In the rows, zero is written as 128.
The same turns and mirrors carry the whole set onto itself, and each row onto the other rows of its family. Which rows share a family with each named row? Give them in list order.
These 40 rows form 8 families of 5 rows each.
Rigas: [159 159 126 116 124 121 127 128 116 119 135 144 143 167 144 112 120 152
 148 148 134]
vire: [136 143 107 138 117 121 147 139 111 104 137 115 120 132 156 100 122  97
 115 122 113]
vikep: [149 161 144 138 130 113 132  90 118 125 113 144 131 143 101 130 146 141
 155 129 157]
zon: [115 136  91 107 115 128 152 145 130 137 145 151 111 115 115 144 110 118
  90 120 123]
Ved: [131 147 103  93 119 127 138 137 132 147 144 169 126 138 106 151 110 154
 113 137 137]
tusu: [178 149 136 119 152 118 137 128 123 133 124 104 131 140 131 111 105 141
 154 133 132]
mek: [123 101 115 113  96 142 113 139 156 123 109 131 103 131 121 125 111 133
 104  99 142]
lotet: [112 128 114 114  87 145 138 133 146 132 120 160 108 116 140 145 120 147
  94 104 138]
Rera: [138 155 140 160 132 112 142  95 111 114 118 124 117 119 109 118 148  99
 138 112 143]
nuzu: [137 141 116 106 112 117 150  99 135 132 100 153 129 149  98 146 139 160
 139 133 154]
dum: [112 137 128 145  99 142 133 131 132 121 129 143 101  99 146 129 125 112
  94  91 132]
Puvek: [130 146 135 113  98 143 120 123 144 138 123 174 122 135 132 146 122 174
 120 118 151]
niz: [143 131 154 153 122 138  88 126 136 114 126 124 111 130 123 106 121 116
 131  98 148]
rizoz: [141 136 150 152 154 118 120 119 117 126 125 113 132 104 137 118 154 108
 117 136 136]
zesos: [131 146 128 103 109 118 145 130 133 159 105 147 124 142 102 153 117 163
 144 127 163]
doli: [111 136 120 140 110 116 158 137 121 140 113 113 100 102 116 134 121  93
 115  98 142]
Nirag: [138 114 129 107 103 143 100 132 156 129 110 145 116 150 114 129 112 160
 124 113 154]
Pozis: [121 105 105 100 123 125 147 132 142 138 104 128 129 113 132 143 142 141
  90 141 133]
pezes: [131 159 157 163 116 139 112 119 122 120 140 147 111 107 144 121 130 117
 119  98 141]
som: [121 113 119 132 135 121 142 130 128 126 116 109 121  95 140 127 148 103
  89 129 126]
Bot: [154 126 107 115 136 121 162 141 128 127 117  90 113 119 138 112 102 113
 122 118 116]
suvon: [127 112 131 142 108 140 106 136 143 114 119 119  99 120 126 111 116 106
 106  90 139]
Firi: [143 138  98  92 105 124 146 138 129 122 124 144 136 164 144 122 115 156
 126 145 127]
fegev: [145 168 158 138 129 113 127 120 116 151 118 139 127 136 105 137 125 142
 162 124 165]
fibam: [111 127 105 105  97 120 164 140 136 153 102 131 107 121 109 152 115 132
 115 111 149]
ret: [123 151 113 142 131 124 140 138 114 128 158 138 110 103 120 128 117  90
 100 113 121]
Pon: [117 123  94 106 100 119 169 110 137 127  96 138 113 129 105 144 136 132
 111 117 141]
mome: [142 164 161 143 116 139 104 115 128 129 135 166 124 130 135 132 128 155
 136 115 153]
niv: [148 170 133 120 138 124 118 126 119 143 156 169 134 140 107 140 117 149
 136 139 143]
femob: [133 161 152 160 130 113 136 126 109 140 124 117 112 111 114 125 128  98
 144 106 152]
relup: [150 132 154 132 118 139  84 124 143 125 120 141 120 149 115 118 117 150
 141 112 158]
Noni: [156 122 100  93 129 124 163 141 138 137 110 103 120 134 132 123  98 142
 125 128 122]
ruvi: [143 172 139 149 147 121 120 127 107 131 165 149 123 119 115 125 121 109
 129 125 134]
bege: [140 123 127  99 135 124 127 122 139 144 108 142 144 133 126 144 144 169
 118 157 146]
vod: [129 128  86 106 101 125 158 145 127 113 125 127 121 142 151 115 116 122
 106 130 114]
nazog: [118 131 109 140 112 116 164 107 122 115 107 120 106 111 113 127 142  95
 110 104 133]
fozu: [171 136 118  94 139 122 148 133 134 140 113 113 131 147 129 122 100 159
 145 138 132]
Korof: [168 142 129 132 150 119 146 132 119 126 124  91 120 124 137 104 106 113
 139 121 121]
Mik: [152 143 155 131 153 120 112 114 123 136 122 134 146 127 129 129 151 149
 134 154 148]
nom: [155 162 132 144 130 119 127 129 105 107 143 125 133 147 151  97 126 114
 141 134 124]

The rest of the family of fozu: tusu, Bot, Noni, Korof
The rest of the family of Puvek: lotet, dum, pezes, mome
The rest of the family of mek: niz, Nirag, suvon, relup
The rest of the family of doli: zesos, fegev, fibam, femob

The same turns and mirrors carry the whole set onto itself, and each row onto the other rows of its family. Which rows share a family with each named row? Give them in list order.
These 32 rows form 4 families of 8 rows each.
Gaf: [118 172 126 151 134 115  82 155 122 132 201 146 150  99 185 138 101 149
 118 108]
bep: [ 98 147 134 167 100 103 105 134  89  95 145 121 132 128 180 114 146 117
 121 111]
natu: [140 114 145 113 110 125 103 146 120 142 158 106 161 122 143 155 123 143
 134 118]
Nidu: [109 164 134 144 139 107  95 160 131 139 200 130 135 100 194 139  98 151
 123  97]
fatu: [130 151 140 151 108 131  74 154 133 114 149 102 141 114 182 114 158 124
  78  95]
tofal: [131 176 110 148 123 137  93 150 132 142 188 124 125 116 160 116 117  92
 119 128]
Tave: [ 77 167 167 108  98 115 112 148 112 124 181 111 163 120 173 101 146 114
 131 113]
zopon: [119 118 147 114 125 118 106 136 105 137 154 102 151 135 139 159 121 139
 140 123]
Nabo: [118 157 159 148 108 104 103 143 125 152 186 107 184 161 145 124 140 125
 123 133]
gatop: [126 154 143 115 123 103  90 132 108 128 183 121 154 117 173 183 118 120
  99  76]
Tuki: [109 138 141 172 111 102 111 136 106 101 140 117 146 128 194 121 155 123
 131  98]
sok: [108 169 128 145 128 111 103 164 135 131 201 144 138 107 190 150 108 142
 136 116]
musu: [128 153 138 119 118  89 100 115 108 122 183 107 154 124 188 176 112 127
 110  85]
Duzad: [131 121 136 120 121 121  95 144 110 137 150  90 162 114 135 161 132 123
 135 112]
Nafed: [127 135 125 157 114 129  94 150 137 133 152 100 132 120 177 122 161 135
  78  86]
bugeg: [123 149 118 138 121 132  84 164 131 122 145 104 135 122 171 110 156 126
  76  91]
degid: [113 170 149 128 107 110 102 145 123 167 191 104 171 164 160 125 148 136
 121 129]
dumez: [126 149 123 147 126 117  84 141 146 113 156 106 125 123 177 110 151 126
  74  92]
Rap: [125 111 141 117 117 131 100 139  96 147 161 110 169 120 145 157 116 133
 127 108]
tep: [122 159 136 121 119  89 103 116 102 130 164 109 146 106 168 174 117 123
 109  74]
masi: [114 163 132 149 144 104  96 151 138 138 196 143 134 116 174 150  96 151
 116 109]
duna: [112 146 146 114 125  92 103 123 119 125 166 106 155 122 175 179 103 117
 101  89]
vev: [ 77 180 140 110 103  97 109 145 116 124 186 110 158 118 164  95 149 127
 133 105]
suko: [110 137 145 166  96 118  97 139  96  97 151 119 142 128 177 100 152 125
 135 100]
Besem: [ 82 171 155 111 119 111 115 136 122 112 172 101 150 127 161  92 154 117
 135 116]
Tase: [121 169 109 141 139 149 107 133 132 135 192 129 131 115 168 120 113 103
 100 125]
vikom: [130 186 118 150 131 153 102 140 122 140 189 112 125 119 162 124 118  99
 102 112]
lil: [108 146 133 169 111 114 105 121 101  93 140 115 139 123 181 106 147 141
 119 112]
Nupa: [108 156 168 136 110 105  86 155 113 154 192 104 181 160 156 130 138 135
 131 120]
luko: [105 170 164 136 106 103  92 145 128 148 176  94 171 159 151 120 131 139
 122 139]
zez: [128 172 122 146 123 150  94 140 121 130 199 132 122 101 165 115 129  96
 105 109]
nuto: [ 78 165 158 113 116 100 113 147 113 117 177 117 160 104 162 102 157 122
 135 121]

The rest of the family of Nafed: tofal, Tuki, sok, Duzad, degid, tep, vev
The rest of the family of dumez: zopon, gatop, masi, suko, Besem, Nupa, zez

The same turns and mirrors carry the whole set onto itself, and each row onto the other rows of its family. Which rows share a family with each named row? Give them in list order.
These 36 rows form 6 families of 6 rows each.
rasup: [ 99 135 122 157 108 120 104 161]
tukep: [119 149 120 101 122 169  99 153]
kurom: [121 138 131 104 136 168  97 141]
bar: [109 151 169 162 117 167 124 134]
gazel: [121 156 127 105 111 167  93 163]
Komes: [118 137 171 135 107 180 134 143]
susa: [ 90 141 123 150 112 119 122 159]
tuduv: [115 144 170 137 110 172 142 156]
kotad: [124 132 126  99 111 175 113 154]
med: [133 169 121 132 125 164  99 154]
puso: [ 80 145 118 148 104 130 108 149]
vezab: [127 147 162 166  96 157 120 158]
nube: [ 87 116 133 111  95 149 114 138]
mide: [114 150 164 167 105 162 132 143]
Fip: [114 122 161 121 107 170 140 137]
durat: [123 165 118 131 136 170 105 159]
sota: [ 73 140 122 150 102 143 100 153]
Bibub: [127 154 146 172 115 154 130 137]
sumu: [ 90 134 127 147 109 116 107 160]
dapar: [ 84 104 138 124 115 142 115 147]
Malo: [142 157 126 140 131 143  98 160]
gelab: [128 141 164 171 109 144 118 149]
fum: [121 113 167 135 116 177 126 152]
lupa: [ 72 123 135 127  99 142 119 145]
geg: [125 141 171 165 108 150 124 156]
Zor: [119 120 173 144 118 178 122 148]
Bim: [ 77 111 125 128 115 149 122 156]
miz: [ 73 135 141 123 103 131 115 143]
puz: [123 134 127 109 136 167  91 157]
viro: [124 124 130 104 127 167  91 153]
Reke: [ 76 108 135 133 114 141 110 153]
seku: [ 97 146 120 164 101 131 106 138]
biga: [136 166 129 130 124 142  91 148]
Mep: [132 162 108 150 117 155 103 154]
poti: [140 159 129 130 128 148  92 162]
Kor: [113 120 169 141 104 184 118 145]

The rest of the family of Komes: tukep, med, puso, mide, lupa
The rest of the family of miz: bar, gazel, tuduv, durat, sota
The rest of the family of kotad: nube, Fip, Bibub, seku, Mep
The rest of the family of susa: kurom, vezab, Bim, biga, Kor

The same turns and mirrors carry the whole set onto itself, and each row onto the other rows of its family. Which rows share a family with each named row? Give them in list order.
These 32 rows form 4 families of 8 rows each.
tere: [163 113 108 112 115 151 129 144]
fudaz: [148 148 149 110 118 113 109 133]
loson: [130 136 113 135 139 112 110 164]
fom: [120 164 143 141 127 129 149 145]
Nedi: [148 133 145  95 128 115 111 132]
tapiv: [121 117 140 107 145 120 132 107]
buviv: [141 132 102 121 139 130 123 170]
vazu: [103 129 148 132 139 124 149 119]
Zimug: [131 138 101 121 149 126 157 144]
rop: [168 124 121 116 100 143 144 131]
Fira: [121 159 153 141 123 122 147 142]
Talo: [114 126 142 124 138 121 133  99]
fiti: [167 112 117 114 107 147 132 143]
bos: [140 131 116 119 125 134 174 125]
geli: [134 123 101 114 142 140 163 140]
lovak: [124  94 109 142 137 143 118 135]
Pibut: [148 134 158 121 105 128 106 144]
foz: [127  99 100 136 140 148 121 136]
padem: [115 128 151 130 133 116 135 104]
danof: [119 106 112 150 137 129 107 132]
pek: [132 130 157 151 102 143 123 121]
Tezus: [125 106 101 140 140 146 138 118]
luni: [126 111 155 139 110 146 123 112]
nif: [138 132 110 125 140 121 123 174]
dud: [120 153 140 146 127 145 150 157]
Reg: [126 158 153 122 126 116 144 154]
kifo: [158 142 107 120 126 129 122 166]
dis: [132 121 110 116 139 135 171 136]
sisun: [132 127 144 154 107 163 126 139]
zenon: [134 130 148 151 102 153 119 122]
bizat: [161 109 108 126 113 148 113 132]
did: [144 144 158 118 114 111 113 132]

The rest of the family of tere: buviv, Fira, geli, foz, padem, pek, did
The rest of the family of sisun: loson, Nedi, tapiv, rop, bos, danof, dud

The same turns and mirrors carry the whole set onto itself, and each row onto the other rows of its family. Which rows share a family with each named row? Give them in list order.
These 32 rows form 4 families of 8 rows each.
letok: [124 135 132 122 104 141 158 142]
fige: [126 108 110 155 146 113 112 115]
gipo: [123 157 156 114 119 148 124 127]
gup: [137 119 126 112 124 108  92 116]
kaz: [136 111 130 111 136 120  91 113]
ril: [140 104 111 112 124 107 123 120]
vuga: [109 143 158 141 131 161 120 132]
Garur: [146 114 120 117 125 110 101 111]
bofi: [108 146 129 145 128 141 159 137]
nup: [133 116 127 138 145 120  89 108]
gigoz: [107 161 148 142 132 149 111 124]
Dilan: [119 117 130 143 147 118  88 115]
beg: [123 106 131 136 147 140  88 115]
senod: [127 161 142 109 106 137 121 127]
pip: [127 150 135 113 107 135 154 136]
dudog: [106 134 137 153 128 150 152 140]
zadi: [117 148 147 105 110 151 135 138]
Pom: [105 153 150 145 140 153 129 130]
Fitu: [100 151 125 158 128 139 144 133]
Vos: [121 101 106 144 144 112 130 122]
dumad: [119 107 125 143 156 125  97 114]
ratob: [115 107 108 154 143 108 120 124]
Tafu: [ 98 141 137 145 130 155 146 140]
mabo: [135  96 102 122 118 120 131 126]
Kogip: [111 140 130 123 112 145 158 143]
vagum: [104 149 153 127 129 160 122 134]
kipiv: [128 144 155 110 107 152 127 134]
noz: [116  96 107 152 143 131 121 123]
niled: [139 107 103 134 126 104 124 117]
Geban: [120 151 120 127 103 128 154 135]
viba: [133 109 106 124 119  98 126 124]
gof: [142 106 125 105 121 129  99 117]

The rest of the family of dumad: gipo, kaz, ril, bofi, pip, Pom, Vos
The rest of the family of kipiv: letok, gup, vuga, Dilan, dudog, ratob, viba

The same turns and mirrors carry the whole set onto itself, and each row onto the other rows of its family. Which rows share a family with each named row? Give them in list order.
These 32 rows form 4 families of 8 rows each.
nele: [117  83 125 139 106 114  87 152 134 156 141 136 105 122 105 164 115]
nin: [120 120 102 156 119 123 116 110 126 137 142 155 133 110 136 108 117]
Dig: [144 115 133 118 120 129 122 137 148 134 113 127 147 116 117 184 113]
koru: [165 123 126 160 147 150 119  99 122 146 130 159 125 123 151 127 114]
pazo: [170 124 132 106 145 110 129 114 120 130 158 139 105 156 133 161 145]
ludek: [144 106 137 114 127 139 114 140 145 142 107 127 142 129 111 184 104]
lokas: [125 120 108 158 122 112 108 109 130 132 154 160 122 111 134 107 125]
rig: [171 112 133 111 146 117 129 124 124 135 153 132 101 165 120 164 150]
mutut: [119  80 129 144 109 131  88 155 136 162 131 139 116 122 101 158 115]
Vis: [165 115 143 109 144 119 128 119 115 142 156 140  91 154 130 167 142]
Votu: [117 112 107 155 124 123 111 108 123 136 147 150 133 108 130 107 106]
Dakel: [142 104 113 132 152 141 110 118  93 159 164 141 113 166 135 137 138]
Guron: [123  75 125 137 105 121  87 152 135 160 143 138 123 133  99 164 126]
Sopaz: [145 110 142 122 125 134 106 125 151 134 111 135 148 118 113 182 104]
pim: [133 133 154  93 129 147 108 134 148 130 152 132 138 128 122 159 136]
nelom: [141 117 116 126 155 146 116 124  93 162 150 131 113 165 142 140 129]
Mebi: [144 113 139 122 115 122 117 140 156 137 108 131 139 121 123 185 114]
Nido: [152 109 120 125 152 142 116 131  99 159 169 136 114 161 142 122 130]
fen: [149  69 110 157 118 107 117 131 141 133 143 159 105 129  96 132 115]
senar: [145  73 115 145 115 103 110 131 150 127 146 169 112 118 100 132 109]
litak: [120 123 116 165 124 121 102 111 138 132 140 152 129 113 131 106 115]
meb: [156 117 118 156 157 158 128 106 128 137 139 166 112 125 149 126 113]
lam: [161 121 116 155 153 158 124 112 127 145 135 167 117 115 145 120 120]
Det: [159 117 119 165 145 155 123 110 117 156 126 159 107 121 146 124 118]
lesun: [146 110 117 120 157 138 111 130 101 157 161 141 107 172 142 130 125]
vog: [139  70 102 148 123 105 113 130 144 133 128 172 110 129 106 135 112]
mebal: [168 112 145 111 138 127 135 122 120 140 158 139  98 156 135 172 145]
ferin: [115  86 120 134 113 113  86 147 135 153 137 132 112 117  95 164 122]
gure: [137 128 151  91 129 130 109 135 149 123 161 131 143 137 120 158 128]
tuf: [144  68 112 142 119 101 112 135 141 138 133 167 109 130 103 132 101]
lafu: [139 136 159  93 132 137 100 133 145 140 149 127 137 132 125 155 137]
fosel: [135 139 158 106 131 137 108 129 147 125 153 121 143 139 126 155 125]

The rest of the family of nelom: pazo, ludek, lokas, mutut, senar, Det, gure
The rest of the family of lesun: nele, nin, Dig, Vis, pim, lam, tuf
The rest of the family of Guron: koru, rig, Dakel, Sopaz, fen, litak, fosel

